In the data rows, zero lies at 7.5, halfway between 7 and 8.
Here are some points, each followed by its number:
   7   9   0   6   8   9   8   7  10  10   9   4 0
   8   3   7   7  12  11   5   7   6   4  12   7 1
  12   5   4   8  11  11  11   8   8   2  13   5 2
  10   3   8   6   7  10   5   8   8   7   7   8 3
  3  9  8  7  9  8  7  4  7  6  8  5 4
   9   6  12  10   8   4   4   8   6  10   8   5 5
  14   8   2   6  10   5   9   7   2   3  11   2 6
  13   4   1   9  12  10   8   8  11   4  11   5 7
  10   5   5   4   8   9   9   9   9  11   5   6 8
   7   7  15  13   6   9   6  13  13  12   8  15 9
   5   5  13   9   5   7   6  10   2   9   5  10 10
  13   7   5   9   5   9   9   8  10   9  13  10 11
  12   5   5   7   9   6   7   7   8   6   7  13 12
   8   6   8  10  10   6   8   8   6   8   5   6 13
   4   6  15  12   5   7   6  12   6  12  11  12 14
   9  10   5   8   9   8  11   7   7   6   6   7 15
   8   7  15   7  10   8  11  11   7   5  11  13 16
  10   8   4   7   9  10   9   7  10   5  13   8 17
   7   7   9   9  10  10   8   9   9   8   7  10 18
  7  9  7  5  6  8  7  3  2  8  2  1 19
  10   6   7   7  10  13   9   9   7   9  15  13 20
   3   9  12  11   2   3   6   4   8   9   4   5 21
   7   6   9   4   9   6   7   8   5   1   9  11 22
   4  12  13   5   3   8   7   4   3  10   0  12 23
  10   9   9   4  10   9   8   7  10  10  12   8 24
   6   8  12   2  11   9   7   8   2   3   9  12 25
  12   5   0   3  14   9  10   0   1   0   9   5 26
  9  8  9  9  7  7  8  6  6  7  5  6 27
  13   7   9   9   9   8   9  10   4   7   9  12 28
   9   7   4   8   8  12   5   5  10  10   8   3 29
   8   8   8   8   6   6   5   7  10  12   6   4 30
   9   6   6   8   8   4  11   3   6   5   6   5 31
   2   8  12   9   5   7   7   8   3   8   5   6 32
New points follow, each followed by the number of its nearest point above, looking only along the 3 directions in which the numbered points spread most.
   5   8   8  10   7   7   8   9   7  10   8  10 5
  13   8   8  10   8   8   6  14  12   6   9   9 11
   7  10   7   8  10  11   6   4   6   8  10   7 15
   8   5   7   9   7   8   7  10  11  15  10   9 11
   6   5   6   6  10  10   8  15   5   3  12  13 28
   9   6   6   6  11  10  12  10   7   2   9   8 1
   7   6  11   8   6   6   9   9   9   9  10  10 18
   8   7   3  11  13  10   9  13   8   8  10   9 11
  13   7   5   9   8   9  12   8  13   9  12   9 11
   6   9  12   9   6   6   8  10   7  10   5   6 5
   7   6   0   0   5   4  11   7   8   8   8   5 31
  11   7   6   5   9  10   7  10   6   7  10  11 12
   5   7   6   8   6   9   7   8  10   7   5   7 13
   9   8   8   9   6  13   3   7  11   5   4   5 8
  10   6   0   3   9   7   7   0   6   2  10   1 6
  12   9   1   9   9   7   3   5  11   7  10   4 0
   7   7   2   4  10   8   7  10   4   9   9   7 15
   9   9  10  10   5   9   4  12  15  12   5   6 30
   5   7   9   8   4   6   4   7   6  12   0   6 21
  9  9  3  8  9  5  9  4  5  7  6  2 31
   6  10   8   7   7   6   8   8   9  10   6   6 5
   4   7   8   9   8   8   7   7   4  15   9   6 5
   7   6   8   6   8   6   7   8   6   5  11  15 28
   4   6   7   8   5   3   8  10   6   8  13  11 18
   7  10  11  13   2   5   5   8  12  10   5   6 30
  10   0   6   8  14  13   8  12   6   0  15  14 20
   9   7   8  10   7   6   2   4   7   5   8   9 13
   7   9   9  10   7   7   6  11   8   9   5   6 5
  10   9   4   6   8   8   6   5   8   5  10   8 15
   6   7  12   8   7   8   7  10   7  10   9   7 5
   0   9  12  11   1   7  10   4   8  13   0   8 21
  12   5   0   7   9  11   6   4  10   7   9   3 0
   9   6   8   7   7   9  10   5   3   6   3   6 4
   8   8   2   6   7   9  11   8   7   6  10   7 15
   9   8  11   9   4  10   6   9  12  11   8   4 30
  10  10   9   9   6   5   8   7   7  11   7  10 5
  12   6   0   3  11  11   9   1   7   0   9   4 6
   7   7  11   7   9   2   9  11   8   7  11  10 18
   9   4   5   5   8   9   9   0   7   5  10   8 15
   8   5   9   7   8   8   9  12   1   0   8   9 22
  10   9   5   7  10   9   9   6  12   4  11   7 17
  10   6   8   4   8   8   9   7   8   9  10  11 12
   9   3   0   6  12   9  11   1   8   0   6   3 6
  11   4   1   3  11   5  13  11   7   3   2   6 6
